Each row has a name. After each piece below comes the name of the row it's from, unless a question asks for something else. Each question is about the rows just above it. Places in a row count from 0.

[ 19 -52 -54  25 -18] = nir
[ -9  40  36 -20  19] = zes
[ -9  -2 -10  -7 -11] = bigak
[-11  10   5 -18   2] = mepak
[-16 -12 -33  -4 -22] = Dize
[ 13   7 -27  -8 -18] = zuz
[ -3  11   7 -12   1] = folot
which: [11  7] : folot
Row and place of [-16] in the named rows: : Dize, 0
Where in the named rows is [-3]? : folot, 0
Where in the named rows is [11]? : folot, 1
[-52] is at row and place : nir, 1

[ -3   6  13  -6  10  -5  10  -5  47   7  23 -16 -26  -2  21 -10  -9 -11
   8   6  18  27   7  -9] -> bigak
[-19  -6  -8  -1  15   5  23  -7 -10   9   6  12 -27  14   4   5   0  -7
  -7   9  13  -6 -10   4] -> Dize
[-19  -6  -8  -1  15 -11  23  -7 -10 -31   6  12 -27 -54   4   5   0  -7
  -7   9   9 -26 -10   4] -> gepiz
[-21   1 -11 -12  -8  -8 -12 -12   2   5  -5  10  -7  20   6  -7  13  35
  -5  15  -7  26  -3   6] -> mepak
[-11 -10 -10  16  17  10   3   9 -17  11  12   1   2  11  10  10  -4 -21
   1 -11 -12 -10  -2 -10] -> zes
[-19  -6  -8  -1  15 -11  23  -7 -10   9   6  12 -27  14   4   5   0  -7
  -7   9   9  -6 -10   4] -> folot
Where do [-19  -6  -8  -1  15 -11  23  -7 -10 -31   6  12 -27 -54   4   5   0  -7
  -7   9   9 -26 -10   4] appear? : gepiz
which: [-21   1 -11 -12 -10] : zes
which: [-19  -6  -8  -1  15   5  23  -7 -10   9   6  12 -27  14   4   5   0  -7
  -7   9  13  -6 -10   4] : Dize
Where do [-19  -6  -8  -1  15 -11  23  -7 -10   9   6  12 -27  14   4   5   0  -7
  -7   9   9  -6 -10   4] appear? : folot
which: [ -8  -1  15 -11  23  -7 -10 -31   6  12 -27 -54] : gepiz
which: [-19  -6  -8  -1  15 -11  23  -7 -10 -31   6  12] : gepiz

[-40   3 -17 -16] : nir
[-15  21  20  21] : zes
[  8 -15  20 -20] : Nosa
[-16] is at row and place : nir, 3
Where in the named rows is [-40]? : nir, 0
[3] is at row and place : nir, 1
Where do [-15  20] appear? : Nosa

[-14 -20 -22 -23 -18 -16 -14  -9   1   0  -2  -3  -5 -13 -29 -43 -44 -32
 -18 -44 -43 -33] : bigak
[-15 -15 -19 -18 -15 -13 -20 -23 -22 -20 -17 -13  -8  -1   1  -3  -3  -8
 -12 -30 -41 -44] : mepak
[-25 -18 -14 -16 -18 -17 -15 -14 -20 -24 -22 -18 -16 -15  -8  -2   2  -2
  -3  -7 -12 -28] : Dize
[-18 -17 -16 -15 -19 -21 -22 -19 -15 -15  -8  -1   2  -1  -4  -8 -13 -30
 -42 -45 -31 -18] : zuz
[-17 -16 -15 -20 -22 -21 -19 -17 -11 -10   0   2  -1  -2  -7 -14 -29 -44
 -44 -33 -16  -5] : numu
[-22 -23 -16 -17 -13  -9   0   2  -2  -5  -7 -12 -28 -45 -45 -31 -16  -2
   5  13  18  18] : mit
[-18 -17 -16 -15 -19 -21 -16 -19 -15 -15  -8  -1   2  -1  -4  -8 -13 -30
 -42 -14 -27 -42] : zes
[-42 -45 -33 -15 -18 -16 -14  -9   1   0  -2  -3  -5 -13 -29 -43 -44 -32
 -18  -4   4  10] : nir
[-18 -23 -20 -20 -16 -14  -8  -2   2  -2  -4  -5 -12 -30 -43 -44 -32 -15
  -4   6  11  18] : gepiz
[-15 -15 -19 -24 -21 -18 -17 -14  -6  -3   2  -1  -3  -5 -14 -30 -43 -44
 -33 -17  -4   3] : folot
[-21 -20 -14 -13  -8  -2   3  -1  -5  -7 -14 -27 -42 -47 -33 -15  -3   7
  11  18  18  14] : Gabub
which: [-42 -47 -33 -15] : Gabub
which: [-18 -23 -20 -20 -16 -14  -8  -2   2  -2  -4  -5 -12 -30 -43 -44 -32 -15
  -4   6  11  18] : gepiz
Where do [-17 -14  -6  -3   2  -1  -3  -5] appear? : folot
Where do [-18 -17 -16 -15 -19 -21 -22 -19 -15 -15  -8  -1   2  -1  -4  -8 -13 -30
 -42 -45 -31 -18] appear? : zuz

[-20  24 -15 -28  27 -23 -22  -2  -7 -13  39  14 -30] = mepak
[-20  24 -15 -28  36 -16 -15  26 -13 -29  29  14 -30] = Gabub
[-14 -23 -24  31 -29 -25 -13  26 -15 -16  36  25 -28] = bigak
which: [-29 -25 -13  26 -15 -16  36] : bigak
which: [ -2  -7 -13  39  14] : mepak
Row and place of [-24] in the named rows: : bigak, 2

[  5   0 -15  26  11   2  10 -12  10   8  26  16   5  22  27 -12  -8  -3
   2  19  -1  24   2  20 -20  10  -3  20   9  -6   7 -12 -11  17  28  19
  -6  12   4  18  -9  -3 -11  17  24   8  19 -14   8 -18  22  28   1  20
  14   7]  mepak
[  2  11 -14  36   8   9  11   2  20   3  18  15  14  43  36   0 -18 -11
  12  20  -3  42  -3  21  -1   9 -10  19  -7 -26   9 -27 -21  16  23  29
 -11  13  17  36  -5 -11   3  33  28   6   2 -25  14 -18  15  22   1  20
  36  26]  nir
[ -6   3  11 -18  -9   0  -7  13  -6  -8 -23 -14  -1 -14 -18  12   4   0
   1 -14   1 -14  -3 -15  20  -9   1 -17 -11   0  -6   7   7 -14 -23 -14
   6 -10   2  -9  10  -1  10 -11 -19  -7 -17   8  -6  13 -19 -23  -2 -16
  -5  -2]  Dize
[  7   7  24 -18   1   5   0  15  -3   5 -10  -4   2 -18 -19  16  22  17
   4  -8  12 -20  10  -9  20   1  16  20   9  24   3  22  24  -5 -14  -8
  17  -1   0 -14  15  17  14 -11 -13   9  -1  28   1  27  -7 -13   9  -8
 -12  -3]  mit
[ 12  -3   5   0  11   1   7 -10  -1  15  21  12  -3 -11   0  -8  16  16
  -3   8  10 -10  13   8 -17  10  15  13  26  29   7  21  16  12  17   8
   9   9  -9 -10  -1  18  -8  -5   8  11  27  18   4   6  18  18   9  10
 -16 -11]  zuz
Where do [  2  11 -14  36   8   9  11   2  20   3  18  15  14  43  36   0 -18 -11
  12  20  -3  42  -3  21  -1   9 -10  19  -7 -26   9 -27 -21  16  23  29
 -11  13  17  36  -5 -11   3  33  28   6   2 -25  14 -18  15  22   1  20
  36  26] appear? : nir
which: [  7   7  24 -18   1   5   0  15  -3   5 -10  -4   2 -18 -19  16  22  17
   4  -8  12 -20  10  -9  20   1  16  20   9  24   3  22  24  -5 -14  -8
  17  -1   0 -14  15  17  14 -11 -13   9  -1  28   1  27  -7 -13   9  -8
 -12  -3] : mit
which: [  5   0 -15  26  11   2  10 -12  10   8  26  16   5  22  27 -12  -8  -3
   2  19  -1  24   2  20 -20  10  -3  20   9  -6   7 -12 -11  17  28  19
  -6  12   4  18  -9  -3 -11  17  24   8  19 -14   8 -18  22  28   1  20
  14   7] : mepak

[ 29 -15   3  -9  17 -11]  nir
[-35  20  -9  14 -39 -10]  bigak
[-42  13   4  -8   8 -12]  zes
[ 23 -17   2  -8   3 -11]  Gabub
Where in the named rows is [-39]? : bigak, 4
which: [13  4 -8  8] : zes
[-17   2  -8] is in which row? : Gabub
Where in the named rows is [-42]? : zes, 0
[-39 -10] is in which row? : bigak
[-10] is at row and place : bigak, 5

[ 16  19  15   9  -9  -6 -10  -2] -> Gabub
[ -4  31  14  -4 -11 -15 -30  27] -> nir
[ -4  -4 -11  31  14 -15 -16  -3] -> Dize
[54 -3 43  2 11  3  3 37] -> bigak
which: [ 9 -9] : Gabub
which: [ -4  31  14  -4 -11] : nir
which: [ 14 -15 -16] : Dize
[15] is at row and place : Gabub, 2
Row and place of [27] in the named rows: : nir, 7
which: [-30  27] : nir
Where in the named rows is [-10]? : Gabub, 6

[ -6 -20 -17   8 -17 -28 -12 -11 -10  23  -2  -6]  Gabub
[-12 -11 -29   9 -29 -15 -18 -29  -1  36   0 -12]  bigak
[ 10  15   8 -19   8  24  17   9  21 -38 -11  10]  numu
[ -5 -20 -17   6 -17 -29 -10  -4 -16  18   0  -5]  Nosa
[15 17 39 -4 39 32 -7  1 -1  9 -2 15]  zes
[-11 -12 -27   9 -27 -18 -17 -27  -2  34   0 -11]  zuz
[ 14  -7   3   1   3  -2   9  13  14 -42   0  14]  mit
[ -8 -16 -22   3 -22 -30  -4   3 -14  13   2  -8]  mepak
[  9  -1  -4   6  -4 -11   8  18   2 -38  13   9]  gepiz
[  6   6  25   5  25  16 -12 -17 -10  18  -3   6]  Dize
[-15  -6 -27   7 -27   4 -17 -34  -7  41   0 -15]  nir
which: [ -8 -16 -22   3 -22] : mepak
Row and place of [7] in the named rows: : nir, 3
Which row holds [-27  -2  34   0]? : zuz

[  0 -15  -4  -2  -6  -4  -2 -11  -2 -12  -8   4 -25   4 -14 -18  -3   6
  -5  -1  11   5  -8  15   1  20   0  -2   2   9 -17  -4   7  -2 -10  10
   3 -22  14  -3  -2  -7   4 -24   9   6   2 -12 -16 -13  -2  16  14   5
  49  -6   7  15 -10  21] : zes
[-17 -16 -11  -6  17  15   2  45  -3 -11 -10   4 -28   4 -12 -14  -2   5
  -6  -2  10   5  -9  20   0  22   1   2   6   8 -17  -5   6   3 -10   8
   8 -19  11  -3  -3  -7   6 -25   8   3   3 -15 -16 -15  -1  12  17   5
  46  -8   3  14 -14  21] : bigak
[  5 -13  -5   3 -11  -5  -1 -12  -1 -11  -8   5 -29   4 -14 -16  -2   8
  -4   2  11   9  -5  19   7  12   5  -1   9   9 -12  -3  12   1  -7   9
   4 -17  13  -8  -4 -12  10 -24  11   5   1 -16 -11 -14  -5  14  14  -1
  44  -6   8  14 -13  15] : mit
[  4 -11 -10   8  -7  -8   0 -11  -2 -15  -9   5 -24   0 -12 -18  -4   4
  -4  -4  15   7  -5  15   4  14  -1   3   6   4 -15  -2  12  -2  -4  13
   4 -25  12  -7  -5  -6   9 -30   8   6   3 -17 -15 -11  -6  17  15   2
  45  -8   6  18 -19  20] : Nosa
[  1 -17  -6   3  -9  -6   1 -13  -1 -12  -9  -2 -26  -3 -14 -16   1   2
  -6   1  11   4  -5  20   1  15   5   3   5  10 -18  -4  10   2  -9  10
   4 -20  12  -7  -3  -5   9 -25  13   6   3 -16 -13 -11  -1  13  16   0
  45  -9  11  13 -17  22] : Gabub
[  5 -25   8   2  -8  -6   0 -16  -4 -10 -10   1 -31   4 -17 -17   0   3
   0  -1  12   6  -7  20   5  20   4  -2   7   5 -15  -6  10   1 -10   7
   7 -19  17  -2  -4 -14  10 -31  11   4   2 -16 -12 -14  -4  15  18   3
  47  -8   8  15 -13  20] : zuz
[ -2 -11  -3   1  -6   0  -1 -15  -4  -9  -9   2 -24   1 -11 -19  -3   3
  -3  -2  12   4  -6  21   5  15   0   5   5   7 -17  -2   6   0 -13  13
   3 -23  10  -7  -2  -8   9 -26  10   9   5 -13 -14 -11  -7  14  16  -1
  47  -7   7  15 -20  16] : gepiz
[  4 -14  -7  -1  -7  -5   0 -12   0 -10  -6   2 -26   1 -12 -18  -5   4
  -4  -3  12   6  -6  20   7  14   5   3  10   9 -21  -7   8   2 -12  10
  11 -19  19  -1   1  -7   6 -33   8   2   4 -13 -17  -9 -10  14  17   0
  47  -7   9  19 -13  18] : numu
[ -3 -16 -11   2  -6  -8  -5 -11  -3  -8 -11   4 -30   4 -12 -20  -4   4
  -7  -4  11   8  -6  16   5  14   0   5   9  10 -19  -4   3   1 -11   9
   8 -20  13  -7  -5 -11   9 -26   7   4  -1  -9 -16  -8  -5  15  14  -1
  49  -9   8  18 -15  18] : nir
[  1 -17  -6   3  -9  -6   0 -13  -1 -12  -9  -2 -26   5 -14 -16   1   2
  -6   1  11   4  -5  20   1  15   5   3   7  10 -18  -4  10   2  -9  10
   4 -20  12  -7  -3  -5   9 -25  13   6   3 -16 -13 -11  -1  13  15   0
  45  -9  11  13 -17  22] : folot
[ -2 -12  -6  -1  -7  -5   3 -12  -2  -9  -6   5 -25   3 -13 -19  -3   7
  -1  -6   9   3  -4  17   2  17   4   4   6   6 -17  -6   9   2 -11  10
   4 -24  13  -5  -4  -8   9 -30   7  -2   4 -14 -15 -13  -7  12  18   2
  42  -8  13 -12 -18  17] : Dize
which: [-17 -15 -11  -6  17  15   2  45] : Nosa
which: [  4 -11 -10   8  -7  -8   0 -11  -2 -15  -9   5 -24   0 -12 -18  -4   4
  -4  -4  15   7  -5  15   4  14  -1   3   6   4 -15  -2  12  -2  -4  13
   4 -25  12  -7  -5  -6   9 -30   8   6   3 -17 -15 -11  -6  17  15   2
  45  -8   6  18 -19  20] : Nosa
which: [ -3 -16 -11   2  -6  -8  -5 -11  -3  -8 -11   4 -30   4 -12 -20  -4   4
  -7  -4  11   8  -6  16   5  14   0   5   9  10 -19  -4   3   1 -11   9
   8 -20  13  -7  -5 -11   9 -26   7   4  -1  -9 -16  -8  -5  15  14  -1
  49  -9   8  18 -15  18] : nir
[  6 -25   8] is in which row? : bigak

[-15   3  10 -42  21]  mepak
[-18   5   9 -44  24]  mit
[ -6 -19  -2 -37  29]  bigak
[-13  10   1 -42  24]  Gabub
[-15   3 -42  24  10]  zuz
[-15   5   6 -40  22]  nir
[-14  25  10 -42  24]  numu
[-17  -2  10 -41  32]  Dize
[ -5   8   9 -46  24]  Nosa
[-20  12  17 -39  25]  gepiz
Where do [-13  10   1 -42  24] appear? : Gabub
which: [12 17] : gepiz
which: [25 10] : numu
which: [ 10 -42  24] : numu
which: [  3 -42  24  10] : zuz
Where in the named rows is [-6]? : bigak, 0

[-41 -15  46 -42  45  -3  27  -5]  mit
[0 0 0 0 0 0 0 0]  numu
[ 1 -1 -1 -1 -2  0  1 -1]  gepiz
[ -5  19   4  -8   2  19 -10  19]  bigak
[-1  0  1  0  1  0  0  0]  Dize
[-1 -1  1 -2  0 18  1  0]  Nosa
[  1 -21  -4   7  -2 -20  12 -14]  mepak
[4] is at row and place : bigak, 2
[45] is at row and place : mit, 4
[-8] is at row and place : bigak, 3
Row and place of [18] in the named rows: : Nosa, 5
Row and place of [-15] in the named rows: : mit, 1
Where in the named rows is [-3]? : mit, 5
Where do [-41 -15  46 -42  45  -3  27] appear? : mit

[-16 -28  40   7  19 -19  23  17  37]  folot
[ 27  27 -16 -19 -19  19  23   4 -23]  bigak
[-16 -18 -19  19  23   4  23  17   9]  gepiz
Which row holds [ 19 -19  23  17]? : folot
which: [-16 -18 -19  19  23   4  23  17   9] : gepiz
Which row holds [ 19 -19  23]? : folot
which: [-18 -19] : gepiz
The row with [-16 -19 -19  19  23   4] is : bigak
which: [17  9] : gepiz

[-15  12  -3  -4  28] = Dize
[ -4   7  27 -25  -2] = numu
[-13 -26 -10  21 -44] = nir
[ -9  -8   8  26 -30] = bigak
[ -9  -8   8  22 -24] = gepiz
[ 0 -2 -3 -6 30] = Gabub
Row and place of [27] in the named rows: : numu, 2
[7] is at row and place : numu, 1
[ -9  -8   8  22 -24] is in which row? : gepiz
which: [-3 -4] : Dize

